In the data rows, zero lies at 4.5, halfway between 4 and 5.
Some points, one per row:
[5 5 6 2 1 6 5 6 4 3 8 4 6 5 4 4 6 3 2 6 4 4 6]
[7 7 4 4 4 4 8 5 2 6 5 2 7 7 3 1 3 2 5 6 5 4 5]
[5 5 2 5 4 4 6 3 5 5 7 3 4 5 5 2 7 1 2 7 8 6 5]
[7 4 3 5 4 4 8 6 4 6 5 2 5 4 3 3 4 1 5 6 5 6 3]
[7 4 3 2 7 3 6 2 2 7 2 4 3 2 5 5 5 4 6 5 4 7 5]
[5 5 6 3 1 4 2 8 6 5 4 4 5 7 5 4 8 6 3 4 5 5 6]
[7 5 2 4 8 2 5 2 4 7 3 5 3 6 5 2 4 1 5 4 4 7 6]
[1 4 3 4 3 4 5 5 5 6 6 3 5 5 8 2 6 6 2 7 7 5 2]
[6 5 6 2 1 6 6 6 4 3 8 4 6 5 4 4 6 3 2 6 4 4 5]
[5 2 7 5 4 6 6 4 7 3 5 5 3 4 5 6 5 4 5 2 2 6 5]
[3 6 8 5 3 3 4 4 6 3 7 5 6 3 4 5 6 7 6 2 3 3 3]
[3 6 8 5 3 3 3 5 5 3 7 6 6 2 4 6 5 7 6 2 3 3 3]
[3 4 4 3 4 3 6 4 4 6 6 3 4 4 7 3 6 5 3 6 6 5 4]
[4 4 5 6 5 6 9 3 5 5 4 4 5 5 2 4 2 5 7 4 4 4 0]
[4 8 4 3 4 7 6 3 3 5 4 2 7 4 1 4 4 6 8 5 3 1 8]
[6 1 2 3 6 4 5 4 2 6 4 4 3 3 7 5 3 5 5 4 5 5 5]
[6 7 3 4 4 4 7 4 2 6 5 2 6 6 4 1 4 2 5 6 5 4 4]
[1 2 7 6 4 8 4 7 6 2 7 5 4 4 6 8 4 4 4 3 3 5 2]
[6 3 4 4 4 4 3 7 5 5 3 8 4 5 4 7 2 4 3 2 2 7 5]
[5 2 2 4 6 4 4 4 2 7 5 4 2 4 7 5 4 5 4 5 5 5 4]
[7 6 2 4 4 4 6 5 3 6 4 2 6 7 3 2 5 2 6 6 5 5 5]
[4 4 5 2 2 5 3 6 5 5 6 4 5 6 5 4 7 5 3 4 5 4 6]
[5 5 3 4 1 4 3 6 6 6 5 4 4 6 5 3 9 3 2 6 7 5 7]
[8 2 4 5 4 5 3 7 3 4 3 7 4 7 5 7 3 4 3 2 2 6 7]
[4 3 5 7 7 2 6 1 9 3 4 5 1 4 6 5 2 4 3 6 6 6 3]
[7 2 4 4 5 4 3 6 5 5 2 8 4 6 4 7 2 3 3 2 2 7 6]
13 more points follow, each with its number after it:
[3 5 7 6 3 6 4 7 3 2 7 5 6 4 4 4 5 7 5 4 5 3 2] 0
[3 5 7 5 3 6 2 7 3 3 6 5 6 4 5 5 6 6 4 4 5 4 2] 1
[4 4 2 6 3 2 5 4 5 6 5 4 4 5 6 1 7 4 2 7 8 6 4] 2
[3 2 5 6 6 6 3 5 6 4 5 6 3 3 5 9 2 4 5 2 2 5 4] 3
[7 6 5 3 2 7 6 4 3 1 5 5 5 7 4 5 5 5 3 3 2 5 9] 4
[3 5 4 5 3 3 5 4 4 5 6 3 4 5 7 2 7 4 2 7 8 5 4] 5
[3 4 7 5 2 7 3 8 3 2 7 4 6 3 5 5 5 6 4 4 5 4 2] 6
[9 3 4 3 3 4 4 6 4 5 2 8 4 7 4 7 3 3 3 2 1 7 8] 7
[5 3 6 5 3 7 5 6 5 1 5 7 5 6 5 7 4 5 2 1 2 6 7] 8
[7 4 5 4 4 5 3 7 5 4 3 8 5 6 4 6 3 3 3 2 2 6 6] 9
[6 5 4 3 7 2 2 2 2 7 3 5 2 3 7 4 5 7 5 5 6 5 6] 10
[0 6 5 4 3 4 3 6 6 4 5 5 4 6 5 3 7 5 1 7 7 5 4] 11
[5 3 7 8 6 3 5 2 9 3 4 5 2 5 5 5 4 3 3 5 4 6 3] 12
Which two of these numbered points are nearest to each point below, ignoring the 2 directions in which the first points spread most? Their numbers follow each, nearest first.
[3 4 5 5 6 7 5 4 6 3 7 5 2 4 4 6 5 2 3 4 4 6 6] > 3 8
[5 5 4 3 6 3 3 2 2 6 4 5 3 3 6 4 5 7 5 5 5 4 5] > 10 1
[3 2 6 3 4 6 4 7 4 3 6 5 5 0 6 8 3 8 4 4 5 4 2] > 6 1
[1 3 7 6 4 8 4 7 6 2 6 5 5 4 5 7 4 4 5 3 3 4 3] > 3 6
[4 2 6 2 3 5 4 7 3 4 6 5 5 0 6 7 3 9 4 4 5 4 3] > 6 1
[2 3 8 9 6 2 6 5 9 3 4 7 4 6 3 6 3 3 4 3 1 6 0] > 12 3
[8 3 4 2 3 4 3 6 5 5 2 8 4 7 4 6 3 4 3 2 3 6 7] > 7 9
Here are 13 other points, each followed by its number:
[5 8 7 2 2 7 6 5 4 3 6 4 8 4 3 4 4 3 5 6 2 3 6] 0
[6 7 3 4 3 6 7 4 3 5 5 2 7 6 4 2 4 3 6 6 4 4 6] 1
[4 5 6 2 2 5 2 7 6 4 6 5 6 6 4 4 7 5 3 4 5 4 6] 2
[5 6 4 2 2 6 4 5 5 5 6 3 5 7 3 4 7 3 3 5 5 5 7] 3
[8 6 3 4 6 3 3 3 2 7 3 4 2 6 6 2 5 2 4 5 5 6 7] 4
[2 5 8 5 4 6 4 3 7 2 7 5 2 5 6 6 4 5 2 4 5 5 6] 5
[8 4 3 6 7 2 2 4 4 8 2 5 2 6 4 2 6 2 5 5 5 5 6] 6
[4 3 6 6 6 4 2 6 5 2 3 8 8 3 3 4 2 5 4 2 6 4 5] 7
[8 6 3 4 6 3 4 2 2 7 3 4 2 6 6 2 5 2 4 5 5 6 7] 8
[3 3 6 8 7 2 5 1 9 3 4 5 1 4 6 5 3 4 3 6 6 6 3] 9
[5 5 9 7 3 2 3 6 5 2 7 5 7 3 5 6 5 7 6 3 3 3 2] 10
[5 1 2 3 7 3 5 3 3 7 4 5 2 3 7 5 3 5 5 5 5 6 3] 11
[3 1 5 6 7 6 3 6 5 4 5 6 3 3 5 9 2 3 5 1 2 5 4] 12
Which two of these numbered points are nearest to each point below, ignoring the 2 directions in which the first points spread most? Their numbers follow each, nearest first.
[6 4 4 5 6 3 1 4 2 8 4 5 2 7 7 3 6 3 4 4 5 4 6] > 4 8
[5 5 4 3 2 3 4 6 6 6 6 4 4 6 5 2 9 3 2 5 7 6 5] > 2 3
[3 7 3 5 3 8 6 5 3 4 5 2 6 6 3 3 4 5 6 7 4 2 6] > 1 12
[4 0 5 5 6 5 3 6 4 4 6 6 4 3 6 9 2 3 5 1 2 5 4] > 12 11
[2 6 6 7 6 0 5 3 6 4 4 4 7 5 3 3 6 7 8 4 5 1 1] > 10 7
[4 3 5 1 4 5 4 6 2 4 6 5 5 0 6 7 3 9 4 4 5 4 4] > 11 12
[6 5 4 5 6 3 2 4 3 7 3 5 3 7 5 3 7 2 4 5 6 5 6] > 6 4
